(in the rows, 128 means zero)
A single turn carries every row of the set below to another of its rows. Some are shown first; where does it send the rows asked next?
gafa: [106 118 134 128 105 121 184 148 119  95 167 140 164 183 102 124 114 119
 147 124 167 135 145 154 145 157 167]
debe: [ 78 134 166 149  86 130 136 138 110 107 140 159  98 171 115 118 107 146
 123 114 125 107 136 120 135 115 118]
funez: [108 129 109 158 147 112 174 181 126 104 170 127 162 162 126 117 118 115
 109 126 139 134 148 131 130 153 133]
guka: [ 67 134 169 156 110 117 145 143 120 116 153 142 102 157 109 127 108 121
 120 111 111  84 140 124 139 112 107]
rutu: [109 121 106 160 135 136 180 179 119 120 174 154 156 187 115 118 135 125
 109 103 137 143 149 153 139 123 130]
dat: [ 87 148 148 122  99 128 118 133 125 107 140 164 100 158 122 127 115 130
 117 128 100  84 154 133 144 112 116]
Seza: [120 120 128 101 119 137 165 137 123  83 154 146 157 166 120 145 122 134
 160 113 140 123 140 168 136 164 174]
runi: [ 76 139 154 125  99 124 130 131 119 117 144 158 102 160 125 114 114 132
 116 117  98  93 160 126 144 114 105]
Dimel: [106 124 136 130 133 123 166 164 129  93 161 125 165 148 128 132 100 122
 134 129 157 142 137 136 123 174 158]
tinel: [128 122 107 161 164 105 154 168 124 125 163 139 156 171 127 122 138 119
  83 125 115 123 145 128 152 127 129]
mavu: [129 114 149  99 109 122 157 122 129  96 151 150 161 172 103 136 128 129
 153 132 153 122 132 159 163 154 185]
Muva: [155 102 154 108 146 121 118 129 123 124 144 151 161 145 129 153 127 133
 114 130 125 122 124 136 167 141 168]
fip: [ 85 135 166 138 112 119 123 127 121 118 148 152 102 154 109 146 114 120
 117 122 100  71 139 132 152 105 122]
Mafer: [145 106 141 105 149 130 137 130 135 141 145 159 158 161 125 124 164 141
 114 102 105 122 133 158 172 119 143]
basu: [147 108 148  93 130 113 142 116 140 120 143 159 161 167 106 130 152 126
 131 132 128 110 134 158 185 131 172]
ziguz: [130 110 120 145 151 130 159 159 126 146 161 158 158 177 121 113 156 131
  95  97 115 136 143 150 162 106 121]
vare: [107 118 113 164 147 112 166 141 133 148 168 131 164 177 120 124 130 118
  84 123 112 139 174 143 154 107 135]
puzi: [ 98 119 118 148 119 116 191 163 121 117 180 142 165 189 105 104 125 108
 118 120 153 142 159 148 150 136 140]
zisov: [124 116 152 115 120 124 156 114 147 103 134 124 159 154 108 151 118 147
 144 137 147 128 133 147 147 147 192]
lige: [ 90 119 117 170 129 112 189 150 123 117 168 116 162 182 116 124 109 125
 114 122 137 145 167 140 134 136 149]
geku: [133 116 130 135 153 119 139 122 148 153 150 144 160 161 117 138 146 127
  90 134 104 125 160 149 174  99 149]
gef: [ 85 133 175 137 106 125 125 128 122 110 145 154 100 153 106 154 108 123
 128 123 113  73 131 131 147 111 132]
dag: [ 73 134 164 137  89 127 139 136 109 118 147 153 102 164 124 111 106 137
 119 109 110 106 152 120 137 117 105]
maz: [140 109 144  84 133 131 142 119 132 111 140 154 159 157 126 141 146 142
 145 107 120 117 131 162 159 147 167]
rek: [ 92 147 151 130  92 134 118 133 125  98 137 169  95 165 115 136 113 139
 125 133 115  86 144 129 139 111 128]
gis: [139 111 133 116 144 108 148 133 141 147 156 158 162 173 107 113 164 116
 102 125 117 116 147 155 187 109 141]
mib: [131 109 157 105 131 129 138 135 125 102 150 138 167 137 127 152 105 130
 138 130 148 135 128 137 140 166 171]
zotar: [139 112 149 114 140 124 132 107 156 131 134 140 159 148 112 155 139 140
 118 140 125 118 139 152 168 117 181]
mefu: [117 114 119 144 138 112 170 156 131 142 174 150 162 186 107  99 148 105
  96 119 127 134 159 150 171 114 126]
Tov: [105 127 108 141 122 142 182 169 117  88 170 146 157 183 115 134 118 128
 144 109 151 136 148 160 124 153 155]
gad: [153 107 128 135 163 108 129 144 122 136 150 152 159 160 128 141 142 129
  88 130 109 116 133 132 172 118 147]
gif: [ 99 118 138 145 117 117 181 135 132  97 153 112 160 169 110 139 102 137
 143 125 153 141 146 143 130 156 177]
kag: [ 68 134 175 154 104 125 146 142 118 107 150 143 102 156 104 135 101 124
 129 112 122  87 133 127 136 117 118]
zutov: [ 89 138 160 141  84 134 125 139 117  98 136 165  93 171 112 131 109 145
 127 126 128  96 134 123 136 114 130]
roru: [ 75 135 163 148 116 113 136 135 120 118 150 146 100 157 112 134 114 119
 115 116  99  74 145 128 148 106 110]
gesot: [ 76 134 178 145  99 129 132 136 120 103 148 147 100 153 103 149 102 125
 135 120 127  83 132 130 137 116 130]

maz turns into Mafer
dag turns into debe
zotar turns into geku
And these:
fip turns into roru
gis turns into mefu
tinel turns into funez

